In the data rows, the value 128 means zero.
Some points, one per row:
[144 149 137 148 129 124 111 106  93 101  98  95  82 103  96 116 130 138
 147 141 128 132 117 109]
[145 136 139 132 131 117 114  91  86  92  83  79  96  99 103 112 126 120
 144 137 139 124 119 115]
[142 153 155 144 144 128 104  91  78  69  60  70  66  84  82 100 124 123
 136 137 136 126 130 102]
[146 142 139 129 115 110  96  89 104  84  92 105 104 108 114 123 126 123
 130 133 132 119 118 119]
[160 173 166 162 162 158 146 130 140 134 117 120 107 117 136 131 134 124
 137 137 134 127 123 129]
[161 162 154 147 127 113  91  71  59  57  61  53  44  66  73 131 108 150
 152 144 136 129 107  98]
[107 104 116 148 160 175 179 196 187 196 176 186 187 172 151 139 131 119
 116 124 135 129 144 150]
[184 181 182 164 163 143 142 110  78  75  81  55  59  69  73  81  96 102
  87 114 122 122 116 127]
[126 129 133 126 141 134 121 134 136 140 136 138 132 128 133 132 138 150
 132 130 138 130 120 120]
[157 174 160 143 117  98  81  64  50  50  39  46  45  72  80  88 116 109
 134 135 128 120 102 104]
[116 114 110 118 128 129 146 141 164 172 179 180 183 168 187 181 163 164
 169 151 133 124 121 100]
[ 70  72  80  98  98 128 153 159 162 168 202 190 210 199 190 163 153 130
 141 139 137 161 163 192]
[116 104 110 130 129 151 162 183 188 203 197 186 188 180 156 156 146 131
 133 130 136 133 135 142]
[111 112 130 126 131 128 136 140 140 140 144 158 144 160 136 141 138 132
 134 130 119 126 125 137]
[ 95 102  97 124 152 208 213 232 222 232 226 215 211 200 186 156 150 133
 131 119 127 137 171 159]
[152 147 149 132 111 112  86  86  78  74  68  76  81  78  95 118 119 128
 129 144 120 121 111 106]
[170 162 158 134 119 100  79  70  64  46  52  45  53  68  80  93 127 120
 136 138 135 122 116 107]
[ 88  96 105 139 153 190 201 230 228 233 221 234 211 220 190 179 146 139
 114 133 118 139 161 151]
[134 146 141 138 121 106 106  93 100 100 104 117 116 100 111 126 121 129
 135 127 130 129 117 121]
[ 98 112 118 142 146 176 186 191 192 192 194 199 189 178 168 157 145 132
 133 132 126 137 132 139]
[ 77  95 105 127 178 196 212 232 227 232 237 221 206 209 178 167 158 129
 137 113 143 140 165 157]
[160 141 142 138 155 157 130 133 133 123 102  89  95  97 103  95  83 106
 109 107 123 129 138 147]
[167 170 172 174 200 191 185 206 203 184 197 190 184 175 179 149 160 136
 141 151 142 142 143 135]
[153 162 159 140 142 125 104 104  95  93  87  92  80  83 101 116 125 136
 138 150 144 129 118 103]
[159 162 139 139 119 115 101  89  92  91  79  87  96  85 103 110 124 121
 128 129 132 131 114 108]
[144 140 137 132 126 104 106 109  89  93  95  93  92 101 101 119 126 131
 147 139 141 128 134 125]
[160 163 164 146 148 135 135 110 124  99  94  76  76  91  83  97  89 108
 103 108 124 115 125 126]
[113 129 141 157 165 191 196 209 211 214 196 186 194 185 164 152 148 138
 122 138 128 144 142 148]
[144 159 137 131 118  73  87  73  85  81  70  64  76  76  89 106 111 125
 124 123 126 115 126 121]
[148 123 139 137 127  97  99  87  82  71  76  83  92  99 105 107 106 109
 113 119 111 115 117 127]
[154 151 162 151 142 134 131 121 106 105 121 110 104 115  99 118 129 113
 120 126 131 118 119 106]
[165 163 157 139 125 108  88  72  58  56  48  51  58  75  86  95 115 129
 141 144 124 115 115 101]
[153 159 133 114 106  87  80  81  71  81  80  89  80 108 110 102 113 115
 133 118 113 122 124 129]
[108  98 100 118 132 134 161 165 174 190 179 190 168 163 161 166 130 151
 118 136 141 126 145 148]
[165 168 155 137 110  83  51  49  34  18  19   6  23  45  51  76  97 131
 124 122 104 111  98 106]
[150 174 164 148 134 123 115 106 116 113 113 110 119 106 121 134 128 138
 136 136 138 126 112 111]
[ 90  83  99 120 140 161 172 184 171 188 194 201 213 204 194 187 166 139
 122 113 117 151 174 187]
[154 155 146 143 113 102 101  89  81  78  82  74  80  94  96 107 109 120
 121 131 124 117 130 125]
[155 147 141 136 114  99  90  79  77  70  72  82  92  89  94 109 121 128
 122 122 137 125 122 109]
[147 154 140 119 103 108  64  42  20  23  43  40  46  46  74  91  98 116
 118 105 114 105 112 109]
[147 160 147 150 140 131 118 109 101  97  98  76  96  93 103 106  98 118
 107 112 124 122 118 130]
[166 160 166 136 134 113  98  79  70  67  60  50  66  71  88 105 124 132
 138 141 133 123 107 104]
[107 100  83 101 136 135 152 150 171 175 169 179 177 179 160 148 131 122
 121 125 133 156 179 192]
[ 89  84 101  92 112 121 126 127 140 161 162 162 179 161 172 165 138 131
 133 127 147 143 165 170]
[ 95  93 100 119 154 171 180 211 226 218 227 208 200 194 187 164 146 137
 132 129 133 146 151 155]
[167 179 175 155 137 130 114 102  90  81  63  68  85  64  76  86 110 123
 112 118 123 137 126 129]
[122 107 112 104 131 142 163 160 158 172 172 177 166 172 150 149 132 136
 123 127 150 139 130 150]
[105 112 115 123 139 151 154 161 160 171 165 178 171 159 169 150 139 133
 128 128 117 133 138 139]
[142 135 145 139 111 134 111 135 120 116 112 106 118 124 119 136 146 139
 137 127 107 128 111 118]
[104 100 108 115 134 152 163 179 191 188 205 181 191 178 171 156 151 136
 138 129 137 141 140 139]
[ 86  69  79  83  97 108 125 147 158 180 189 198 193 182 178 167 160 153
 162 150 141 116 105  98]
[ 81  71  56  55  52  37  51  38  50  51  50  66  51  66  68  54  79  75
  76  99  97  94 110 111]
[ 87  96 103 119 150 169 181 190 213 213 214 209 206 188 188 169 143 131
 137 140 128 149 134 137]
[101  88  98 138 138 175 198 216 223 212 222 222 212 199 176 176 162 139
 131 126 133 143 137 131]
[120 122 116 129 137 140 156 153 147 161 168 168 155 151 147 134 139 136
 136 133 135 132 132 135]
[140 151 154 157 124 137 104 112  77  97  76  78  65  72  76  94 108 120
 146 140 125 121 131 103]
[ 78  52  59  48  46  45  53  63  59  51  51  88  69  63  67  59  82  75
  86 112  92 101 109 112]
[116 114 112 128 107 136 167 174 170 181 206 190 188 169 177 154 150 138
 130 144 120 132 138 135]
[185 180 200 212 196 193 203 192 191 199 193 175 174 180 174 170 155 170
 161 158 142 153 128 131]
[ 95  94  87  94 115 125 131 150 161 185 200 197 197 191 186 165 162 167
 148 147 148 129 113 111]
[146 135 142 131 142 134 145 125 115 116 121 114 117 113 111 127 119 133
 112 112 134 141 133 141]
[ 88  90  99 123 141 173 184 211 206 216 206 216 202 206 183 171 140 134
 113 130 125 144 165 164]
[105 107 110 117 140 134 141 163 189 177 188 165 176 159 156 141 136 131
 119 128 131 140 147 151]
[ 74  64  84  94 103 107 132 149 179 201 200 206 207 198 188 188 180 172
 157 148 140 131 110 101]
[161 171 172 167 171 159 163 157 183 181 174 186 163 166 157 173 184 198
 200 168 148 124  84  54]
[106 132 116 138 136 128 134 152 152 141 152 160 152 155 141 144 135 140
 129 136 127 134 129 139]
[127 132 132 121 121 122 100  88 111 111 103 128 114 131 101 106 123 124
 120 116 120 123 129 130]
[152 144 138 139 120 108 100  96  92  88  94 101 109 107 103 122 125 129
 132 128 140 133 117 117]
[144 159 160 179 156 160 181 175 180 176 179 176 179 175 159 177 181 184
 185 170 165 133  88  60]
[102  81  89 110 127 142 158 150 161 154 157 167 174 169 173 147 125 106
 103 116 152 162 228 255]
[ 98  86  99  92 109 117 143 164 173 199 203 200 206 198 177 188 177 177
 162 146 145 152  94  96]
[102 104  97 118 115 142 159 185 187 192 186 191 188 166 186 153 158 147
 130 128 127 120 139 144]
[159 161 155 159 128 130  97  97 111  87  80  79  80  78  95 114 128 148
 146 162 135 109 105 103]
[122 112 114 119 116 111 106 109  92  91  97  95 101 114 115 107 111 106
 111 110 117 115 126 143]
[112 111 123 136 150 174 172 189 189 192 187 183 181 178 155 144 133 123
 113 112 130 135 150 139]
[163 156 157 157 138 125 125 133 118  98  91  93 119 108 119 115 129 131
 119 139 136 113 120 113]
[137 139 132 118 103  77  72  67  58  52  44  49  49  57  76  82 106 110
 124 127 130 111 105 103]
[157 165 154 128 124  98 113  97  81  66  78  85 123  92 105 121 104 138
 122 127 127 134 102 105]
Then 24 other points, each followed by its number:
[150 144 137 125 109 106  90  82  85  77  91  90  91  95  97 112 120 117
 121 132 128 108 111 127] 0
[149 153 139 149 141 103  99  93  82  79  65  68  68  81  83  91 117 119
 132 136 125 119 121 111] 1
[ 85  86  91 109 133 153 167 181 187 169 181 180 188 171 161 166 154 144
 121 127 140 132 137 135] 2
[200 197 210 205 185 191 181 160 140 123 112 108 113 119 127 139 139 167
 149 156 146 124 102 106] 3
[166 182 160 137 104  93  69  60  43  33  41  44  47  57  82  97 122 116
 134 141 124 119 106 111] 4
[106 118 102 117 136 156 176 177 196 193 191 188 195 168 174 156 136 135
 132 147 144 127 149 136] 5
[137 116 135 110 112 125 116 103 107  99 115  97 111 112 101 111 121 103
 101  94 102 114 126 126] 6
[163 153 155 148 120  90 105  52  51  60  41  34  45  55  79  99 122 133
 136 137 139 112 100 106] 7
[155 150 149 137 135 117 118 106 117 107 111 112 115 116 121 123 129 129
 122 112 126 118 124 131] 8
[113 123 113 109  97 103  95 103 102 104 108 117 117 126 128 126 126 113
 118 122 138 128 124 149] 9
[151 162 155 137 124  99  79  65  61  58  51  48  63  61  80  89 118 133
 136 149 135 121 107 106] 10
[156 146 146 130 110  95  78  79  76  68  74  73  81  87 100 110 121 127
 124 127 129 121 122 118] 11
[ 97 101 111 123 137 178 185 194 193 212 205 182 192 187 169 147 128 123
 118 112 124 139 146 152] 12
[ 88  85  87  98 111 124 157 161 182 190 196 210 199 193 190 184 172 167
 161 143 143 137 136 125] 13
[194 194 191 196 190 205 199 180 205 183 176 185 182 195 167 169 179 166
 161 146 139 152 124 129] 14
[134 127 136 114 109 110 118 113 107 105 117 112 115 108 115 121 115 118
 116 112 129 131 131 133] 15
[195 199 200 196 213 194 184 199 188 169 182 182 177 167 173 143 163 135
 146 157 147 138 137 127] 16
[144 141 131 122 110  95  86  73  63  70  67  68  80  92 103 115 118 134
 136 142 141 121 125 131] 17
[ 75  90 115 137 158 185 215 222 214 231 237 208 206 209 178 159 154 134
 118 127 120 161 153 154] 18
[ 64  53  51  51  35  37  55  49  49  47  74  77  68  75  80  73  91  77
 116 102 106  97 103 107] 19
[142 144 138 135 134 137 128 122 114 108  95 103 103 116 118 115 126 137
 140 140 125 122 124 116] 20
[102  97 115 144 170 194 205 220 235 221 235 223 208 212 182 168 158 134
 141 133 153 160 166 152] 21
[143 137 138 136 123 124 112  99 109 102 104  97 113 110 121 137 143 156
 151 164 145 128 112  97] 22
[147 138 141 126 109  92  78  78  77  68  64  85  98  94 103 116 116 119
 130 124 130 108 125 126] 23
Which of these numbered points is nearest to each point below, ignoring the 2 directions in which the first points spread most? Its number follows each.
[ 53  39  45  30  43  36  33  52  62  66  84  76  89  82  77  79  83  90
 101 100  88 104 104  92] > 19
[125 107 114 130 109 141 135 143 153 156 159 161 155 147 156 156 125 117
 125 140 125 135 120 140] > 0
[146 170 151 129 105 103  90  83  70  61  71  75  73  85 103 108 124 120
 138 142 128 123 111 118] > 4
[188 183 180 181 170 175 164 141 158 138 137 144 142 156 139 146 158 151
 151 138 137 140 120 125] > 14
[121 111 115 120 125 148 158 151 164 170 182 177 174 176 159 160 131 133
 128 130 131 132 125 130] > 0
[106 111 120 133 144 183 188 198 190 211 205 178 178 177 165 147 129 126
 123 123 122 143 147 148] > 12
[181 172 160 139 116  85  65  46  27  34  25  26  37  62  73  97 107 135
 138 148 140 107 101 107] > 17
[111 104 111 121 125 134 134 149 150 157 150 149 165 145 151 133 140 135
 127 126 126 127 133 131] > 20
[174 184 203 200 203 205 202 203 193 188 177 179 187 169 166 152 141 146
 151 156 135 141 139 135] > 16
[112 115 109 120 141 151 163 165 165 134 150 147 153 144 132 144 138 128
 116 121 139 129 145 147] > 2
[161 161 155 136 128 109  85  81  68  33  47  42  43  62  76  93 112 132
 141 148 132 112 100  99] > 20
[115 117 129 145 162 183 181 193 203 186 198 184 176 177 160 150 143 131
 134 133 146 151 152 143] > 21
[147 140 136 122 113  90  92  72  91  80  87  88  95  94 106 107 112 121
 114 101 119 116 120 133] > 8
[ 43  46  33  20  10  28  44  42  51  53  49  42  54  63  63  69  70  77
 103  99  83 109  95 104] > 19
[136 129 127 120 108 102  78  76  64  50  62  48  73  93  82 103 112  91
  99 105 111 117 118 135] > 6
[160 138 137 128 107 103  95  89  76  86  81  75 100  81 110 108 117 133
 118 122 125 127 115 116] > 11
[145 135 142 115 101  96 101  97  94  90 110 101 104 100 105 116 110 119
 119 109 131 131 131 129] > 15
[168 152 141 115 104  89  89  73  70  78  87  68  71  89  96 108 115 112
 111 139 113 115 118 120] > 0
[110 116 109 118 136 137 165 180 189 190 202 191 188 166 166 167 143 144
 124 120 138 145 139 136] > 15
[130 135 130 152 153 125 135 137 126 123 110 109 105 114 103 104 125 123
 124 140 126 131 130 112] > 1
[139 135 131 130 125 108  99 111 108 108 108 115 111 112 112 137 121 132
 135 125 124 122 123 104] > 11
[ 72  67 107 142 158 175 211 224 221 241 210 216 209 192 178 160 154 138
 113 105 141 157 155 157] > 18
[117  99 119 124 123 129 137 154 156 159 155 161 165 159 153 138 138 132
 120 133 132 136 138 130] > 11
[173 162 164 153 135 134 110  82  91  69  66  54  78  78  96 118 129 149
 143 167 144 129 116 102] > 22
[ 50  31  44  33  20  19  48  40  45  45  57  53  67  57  48  66  78  80
  91 101  95  93  92 100] > 19
[ 76  83  73  96 111 113 134 148 150 171 171 187 195 199 191 156 149 121
 115 112 125 140 149 172] > 9
[137 148 128 117  99  95  80  89  74  74  80  94  85 100 111 109 119 107
 112 122 132 115  98 130] > 9
[ 83  78  79  97  93 108 134 138 167 210 191 211 216 214 189 190 186 186
 177 146 134 113 113  89] > 13
[ 82  56  58  85 101 130 135 141 139 141 161 164 184 174 172 139 121  95
  81  71 137 204 255 255] > 21
[ 99  99 105 111 142 154 152 175 190 200 210 188 193 180 170 167 136 124
 134 139 137 127 150 137] > 5
[ 77  60  77  62  46  52  69  62  77  76  86  81  68  79  95  85  95  81
  99 110 107 114 103 101] > 19
[124 124 111 115 115 112  89 107  95  88  82  93 109 101  93 113 116 111
 109 109 112 118 129 124] > 2
[142 156 130 136 117  92  79  70  61  73  60  69  81  82  94 102 105 116
 117  96 110 111 106 116] > 8
[166 169 165 180 174 189 191 177 197 183 183 194 191 198 178 176 175 162
 149 133 135 149 140 145] > 14
[ 93  95  97  82 110  94 137 147 172 179 186 199 199 187 167 188 170 165
 176 157 141 143 111  94] > 13
[149 149 141 135 128 121 130 129 103 103 119 110 110 102 113 111 116 108
 110 122 121 116 110 117] > 15
[153 170 158 146 146 135 117  99  90 109  97  91  89 100 111 124 136 142
 170 164 155 127 104  85] > 22
[ 72  59  66  56  44  45  68  56  62  63  69  70  78  76  65  83  89  89
  94 107 102  99 101 109] > 19
[111 102 101 117 126 155 160 178 184 197 176 204 189 155 173 144 153 132
 128 142 135 123 130 143] > 5
[ 64  56  63  82  94 121 136 147 162 178 184 190 189 186 183 151 159 134
 141 139 149 149 179 193] > 17
[ 69  53  50  66 109 126 148 149 160 147 178 182 197 216 180 166 137  93
 103  87 145 205 255 255] > 21
[163 168 166 180 184 197 202 191 211 195 188 197 189 197 170 166 168 157
 152 143 136 148 131 134] > 14
[156 152 155 151 145 123 116 102 105  81  81  82  91 101  85  93 109 108
 123 120 106 111 112 121] > 6
[160 161 163 144 137 109  90  69  69  59  55  46  67  62  80  89 113 130
 138 149 138 120 114 110] > 10
[ 85  70  81  70  55  52  67  57  55  57  64  53  66  63  55  69  82  87
  94 103 101  99  96 102] > 19
[182 163 171 157 169 170 140 140 131 125 102  84  88  96 103  95  88 109
 114 115 121 125 138 148] > 12
[158 150 149 140 118  92  99  56  55  60  42  40  53  61  78  98 114 125
 125 129 130 116 103 114] > 7
[ 78  67  71  61  48  42  58  52  56  52  61  60  70  61  59  77  87  91
 101 113 103 102  99 106] > 19
[156 153 137 129 116 114  90  68  70  76  80  96  77  95  90 108 118 116
 144 129 115 116 126 117] > 0
[156 161 169 149 137 111  96  92  85  77  64  61  71  66  90 114 128 126
 146 147 153 115 106 100] > 10
[159 166 167 159 155 149 148 140 156 160 156 163 149 152 143 160 167 177
 183 158 140 122  98  70] > 13
[158 174 163 133 104  88  61  51  36  32  23  36  36  64  75  88 115 112
 140 140 126 118  96 106] > 4
[ 87  92  84 115 137 134 158 173 177 199 198 222 223 232 218 177 168 124
 121 112 129 153 159 194] > 14
[153 170 155 147 148 141 122 106 102  92  85  71  89  77  80  89  98 107
 118 110 120 115 132 129] > 12
[169 173 145 151 113  92  76  72  55  43  42  41  59  41  69  83 118 128
 151 143 136 126 115  91] > 10
[104 113 134 146 170 181 195 208 221 217 211 205 205 197 183 170 174 152
 137 146 134 141 136 124] > 2
[ 81  83  77  92  94 113 130 143 166 207 193 204 210 212 187 192 183 178
 173 148 135 121 112  94] > 13
[ 86  80  80  88 105 110 141 136 173 187 203 201 208 189 202 194 171 174
 178 152 130 127 121 103] > 13
[154 164 147 139 104  97  97  84  60  75  78  87  77  86  95 110 127 124
 136 120 104 124 125 137] > 4
[ 89  75  80  86  94 109 134 144 170 205 208 221 215 220 197 184 202 192
 170 160 154 121 104  98] > 13
[ 75  83  78  92  78 104 110 140 153 178 169 200 189 190 193 178 168 165
 160 145 139 120 108  96] > 13
[ 77  66  71  57  67  57  53  61  73  75  87  85  95  89  88  87  98 102
 106 112 100 115 107 101] > 19
[ 79  86  93  95 105 112 130 138 166 176 191 194 201 187 168 174 172 160
 150 136 124 124 116 113] > 13
[ 93 101 101 128 147 150 175 181 183 184 192 189 174 162 172 155 142 136
 135 122 138 137 137 143] > 1
[101 107  98 129 142 133 163 164 161 169 181 174 163 153 164 151 139 137
 134 117 134 134 129 135] > 1
[ 76  75  60  79  98 121 143 162 163 202 205 207 196 204 188 166 152 153
 137 139 135 147 151 169] > 17
[143 136 145 129 107  86  74  75  69  63  58  81  95  91 101 110 111 113
 127 121 128 104 133 130] > 23
[141 152 125 136 113  83  69  59  48  64  45  51  72  70  84  96  95 110
 114  83 101 109 102 118] > 8
[113  98 103 129 133 135 163 156 170 177 189 181 199 177 156 154 140 130
 138 143 137 133 135 144] > 0
[158 163 157 132 122 102  97  79  69  70  54  54  58  86  81  95 108 140
 138 128 127 123 106 110] > 20
[ 77  89 119 131 161 187 202 230 235 236 228 228 198 200 191 170 150 144
 141 118 122 157 147 137] > 18
[ 63  80  93  98  99 109 137 159 179 192 198 206 206 205 189 188 169 171
 162 153 151 141 121 108] > 13
[139 146 143 147 154 136 124 110  98  88 102  88  91 108 107  98 111  93
 100 113 131 150 166 185] > 21
[136 147 154 147 120 120 113 111 103 106  91 105 100 114 110 131 127 122
 126 141 133 134 109 120] > 9
[155 153 154 135 145 149 132 137 110 118 112 102 110  99  92 108  90  97
 110 111 126 141 135 140] > 12
[195 192 204 193 181 180 164 147 125 114  99  91  96 109 110 127 128 150
 134 142 136 125 110 112] > 3
[ 94  71 100  94 104 104 129 158 174 187 188 200 204 201 205 189 197 163
 159 151 129 142 113  93] > 13
[123 124 133 123 104  91  90  98  99  98  97 115 127 122 126 132 129 131
 140 131 135 112 123 116] > 23
[117 103 114 133 127 138 137 141 155 156 158 168 164 157 132 144 129 129
 122 128 125 128 135 127] > 0
[ 95  83  76  75  56  53  49  28  47  30  44  23   7  17  22  43  66  87
  95 106 115  98 112  96] > 19
[124 120 125 138 126 146 137 138 120 128 109 122 115 117 125 118 110 106
 104 100 118 124 133 140] > 12
[ 79  87 106 128 170 189 215 229 230 224 233 224 215 206 176 157 155 140
 117 129 140 143 145 169] > 18
[151 157 171 148 141 119 101 100  94  88  74  69  79  70  94 125 133 128
 147 150 157 113 104  98] > 10
[139 128 121 116  95  75  82  50  49  57  42  43  49  53  71  89 109 120
 127 123 127 105  99 101] > 7
[179 155 160 149 159 155 117 120 111 100  68  52  62  68  81  74  65  92
  98 100 115 122 135 149] > 12
[155 172 148 150 133 116 106 104  87  77  69  81  77  81  95 101 141 140
 150 155 142 123  96  95] > 10
[145 141 129 113 123  88  90  77  83  83  97  82  88  98 118 106 111 115
 114 114 107 125 122 124] > 8
[177 184 155 174 142 133 119 104  88  84  74  73  78  69  73  80  82 112
  97 117 121 122 121 108] > 12
[ 75  79 113 140 170 183 208 236 234 232 224 223 223 203 183 170 145 134
 132 123 126 144 163 158] > 18
[164 173 158 142 133 125  90  96  93  78  59  64  51  78  72 100 119 137
 149 150 131 118 117 104] > 20
[ 69  85  80  73  83  95 117 141 157 189 181 192 189 209 194 183 183 172
 156 161 124 108 114  96] > 13
[130 144 142 127 127 129 122 127 127 137 126 131 133 137 120 139 124 124
 127 138 122 132 115 115] > 0
[141 150 132 131 107  78  92  71  75  64  76  85  93  91  97  86 112 119
 122 114 107 123 107 123] > 8
[120 125 114 126 129 139 141 160 155 161 147 150 140 142 145 137 132 140
 132 139 129 129 128 128] > 20
[ 92  76 102 114 116 152 150 175 198 184 198 205 207 183 182 180 164 159
 157 141 131 131 126 109] > 22
[ 92  93  98 129 137 154 181 186 188 198 207 218 212 200 203 188 159 147
 118 108 127 141 177 178] > 8
[148 156 151 138 117  99  93  95  82  88  73  75 100  92 102 103 117 118
 125 123 134 118 109 132] > 9
[ 74  99  92  93 109 102 123 149 158 180 199 194 187 194 192 173 180 159
 175 154 145 120  88  89] > 13
[168 168 157 156 144 149 129 101  97  84  79  62  64  80  94  95  99 114
 104 115 123 128 124 130] > 12
[101 123 115 136 149 152 172 175 173 172 167 175 161 160 151 142 132 127
 129 137 128 131 138 136] > 1
[164 162 167 148 158 141 142 107 129 102  98  77  79  90  79  91  77 100
  91 101 117 118 132 131] > 12
[116 120 125 136 150 148 154 157 162 155 156 159 169 167 163 157 138 133
 113 119 108 144 163 177] > 8
[153 170 150 138 109  93  65  52  23  24  31  19  31  51  69  98 118 111
 131 131 133 108 110 109] > 4
[ 79  95  92 109 125 144 154 161 169 171 178 180 193 174 178 163 150 143
 137 137 146 154 171 180] > 17
[ 92  92  83  94 102 127 147 140 182 187 194 209 186 203 185 181 170 179
 172 163 146 127 106  90] > 13
[116 108  95  93  72  64  55  35  41  30  39  25  19  29  33  55  75  95
 106 112 116 104 110  95] > 19
[ 91 112 113 114 119 143 160 159 173 188 188 195 182 190 171 162 158 132
 150 126 125 134 135 137] > 4
[179 171 154 152 138 141 127 105  93  85  71  79  65  58  74  81  88 103
 113 114 111 113 108 111] > 12
[143 142 142 135 130 109 104 106 106  93  84  77  71  86  93 104 109 138
 122 136 147 126 117  85] > 2
[128 129 108 118 141 127 130 128 139 142 136 133 138 135 133 127 127 129
 138 132 134 133 134 137] > 1
[ 81  79 100 113 109 135 140 180 192 206 221 203 216 206 184 174 171 158
 154 153 135 128 106 109] > 22
[103  99  96  99  97 109 107 120 127 140 142 162 152 144 154 156 160 154
 151 140 135 126  99  81] > 13
[161 157 165 131 100  77  60  49  25  10  17  27  42  50  80  78 104 107
 126 120 118  93 118 124] > 23
[ 86  93  95 105 113 139 139 157 186 197 198 195 199 186 183 171 164 151
 143 146 135 131 130 110] > 22
[105 108 105 109 139 152 162 179 190 191 195 182 191 177 169 138 150 130
 132 135 135 137 142 139] > 5
[161 155 151 135 120  76  66  38  39  19  43  28  25  56  65  79 114 132
 148 143 118 117 108  97] > 10
[108 108 106 113 134 144 158 172 184 182 187 180 186 172 164 141 146 126
 134 133 132 137 143 140] > 5
[167 174 159 137 133 109  74  59  35  57  40  49  54  58  68  90 111 136
 148 144 133 110 110  94] > 10
[105  91  99 108 117 142 171 167 189 199 182 183 197 179 160 151 147 133
 142 126 150 132 136 122] > 5
[146 148 141 135 122 108  90  90  81  67  70  60  67  80  85  95 108 130
 123 120 112 117 112 117] > 20
[ 63  71  61  69  65  75  86  89  87 103 103  99 119 107 125 105 101 112
  99 113 117 110 125 120] > 2
[123 111 127 113 114 128 131 116 145 139 143 136 147 142 134 132 115 129
 115 124 119 146 130 136] > 15
[143 151 135 121 103 112  93  79  77  43  58  53  60  64  67  64  78  90
  91 104 110 122 108 130] > 12
[ 62  55  52  48  45  45  31  54  61  77  69  69  87  72  72  81  91  71
  85 106 101 108 121 112] > 19
[191 201 211 209 204 188 201 188 182 186 185 183 170 172 164 176 164 159
 166 138 145 152 133 129] > 8
[101  95 107 108 104 120 125 148 167 190 201 203 196 188 181 178 166 173
 164 159 128 125 118 105] > 13
[162 155 144 148 135 130 104  90  82  81  70  57  67  84 101 110 127 138
 151 149 132 116 109  94] > 20
[113  89 120 128 128 135 152 178 190 192 188 192 191 183 177 148 154 141
 124 141 140 148 140 132] > 11
[ 64  73  86  81  87  92 135 148 166 162 194 199 207 195 194 181 182 173
 153 149 137 128  78  80] > 13
[129 145 131 127 117 107 109 118 100 107 114 128 115 121 121 121 128 131
 128 131 125 126 120 119] > 4
[134 129 135 116 128 112 114  91 105  89  90  75  76  82  75  86  80  96
  89  99 109 115 124 124] > 12
[179 165 178 162 138 139 116 105  97  85  50  64  74  81  70  86  95  96
 104 109 125 125 124 127] > 12
[ 58  74  73  81 124 129 147 146 174 176 193 206 197 188 173 160 140 131
 109 128 133 144 158 184] > 9
[163 145 166 156 151 131 104  99  88  95  81  71  68  71  84  84  85  95
 117 112 113 122 129 113] > 12
[134 159 147 134 133 126  95  97  99  85  95 103  91 106  96 115 126 120
 137 136 127 119 111 110] > 0
[ 58  49  56  74  95 113 133 146 139 144 158 171 184 186 173 146 121  99
  77 101 138 196 255 255] > 21
[145 148 126 127 116  86  95  89  79  82  78  78  95  95 107 107 118 111
 116 120 112 121 125 128] > 8
[ 91  91  94 110 102 115 130 142 156 181 197 203 201 207 169 179 179 189
 177 161 134 137 108 114] > 13
[ 88  92  84  84 110 115 123 140 156 179 203 197 201 194 192 169 168 181
 153 152 157 126 103 103] > 13
[166 156 149 153 146 128 126 121 100 110 108  89  88  86  85  94  99 100
 123 120 124 126 116 125] > 12
[156 161 159 161 155 155 122 112 111 106  98  96  95 101  98 118 115 138
 137 146 131 125 119  93] > 20
[ 86  84 105 131 163 191 208 219 221 233 228 227 212 209 181 167 143 147
 115 117 121 157 144 150] > 18
[ 52  74  71  58  87 106 113 140 161 191 208 203 206 192 199 196 187 170
 170 158 127 113  99  85] > 13
[155 161 167 159 133 120  95 103  98  69  80  55  81  78  86 105 130 145
 151 139 148 135 105 101] > 10
[147 142 137 112 103  94  91  87  80  78  79  80  92  87 104 104 106 116
 118 114 121 134 125 124] > 15
[147 163 145 136 137 123  98  77  65  80  64  63  61  74  96 108 115 126
 158 162 152 131 109  96] > 10
[147 166 143 142 135 120 107  86  84  86  81  75  84  86 122 105 116 129
 136 141 140 126 111 117] > 10
[162 159 144 132 112  98  84  74  47  56  46  40  56  78  70 100 110 117
 124 125 121 126 107 102] > 20
[143 143 138 135 121 115 103 102 108  99  91  89 102  98  97 104 117 116
 111 121 106 118 120 141] > 8
[182 165 163 161 155 132 120 120  93  84  68  61  73  72  83  80  89 107
 104 118 112 124 125 122] > 12
[152 154 155 143 139 102  90  77  91  68  54  54  65  50  75  94 108 141
 142 146 127 131 108  92] > 10
[160 159 161 141 146 131 129 101 120 100  96  78  81  96  86  97  90 107
 104 110 119 119 130 126] > 12
[ 77 103  98 131 158 193 202 225 241 233 233 209 221 196 191 165 140 125
 133 120 133 151 131 148] > 12
[ 79  81  86 110 145 150 177 214 204 211 219 215 210 197 191 182 172 139
 133 142 126 145 139 140] > 2
[140 136 128 129 125 106  96 116 107 108 114 120 115 113 109 141 112 132
 130 122 123 121 127 103] > 11
[154 170 165 153 151 147 116 101 105  96  89  80  67  96  99 107 121 151
 147 146 135 130 107 101] > 20
[ 48  50  62  74  83  91 121 142 166 191 190 201 205 213 211 192 192 185
 160 146 140 139 103  87] > 13
[147 148 139 133 111  93  87  78  66  60  70  80  84  96 106 130 117 119
 117 136 121 125 115 139] > 9
[105 106 108 129 126 150 148 151 133 144 132 144 135 142 135 130 122 115
 108 102 117 123 133 141] > 12
[172 162 158 160 146 164 142 119 115  99  93  74  70  90  91  97  98 109
  91 104 117 132 132 139] > 12
[158 164 174 142 120 115 113  92  80  76  58  59  58  67  78 107 111 129
 160 151 135 119 104 111] > 20
[ 57  57  72  71  82  93 116 147 170 172 195 203 210 199 205 197 175 169
 175 161 142 107 109  96] > 13
[170 185 196 185 189 185 170 177 164 150 148 147 155 151 139 146 146 153
 146 151 141 137 126 128] > 9
[ 64  39  42  80  96 118 130 136 133 146 156 172 187 200 184 158 129  90
  94 110 147 202 255 255] > 21
[ 86  81  95  89  96  89 104 122 131 137 150 159 160 158 167 165 156 157
 163 152 139 109 108  96] > 13
[ 74  71  56  83 103 135 151 172 168 202 207 209 201 213 194 170 152 146
 129 135 135 160 171 196] > 17
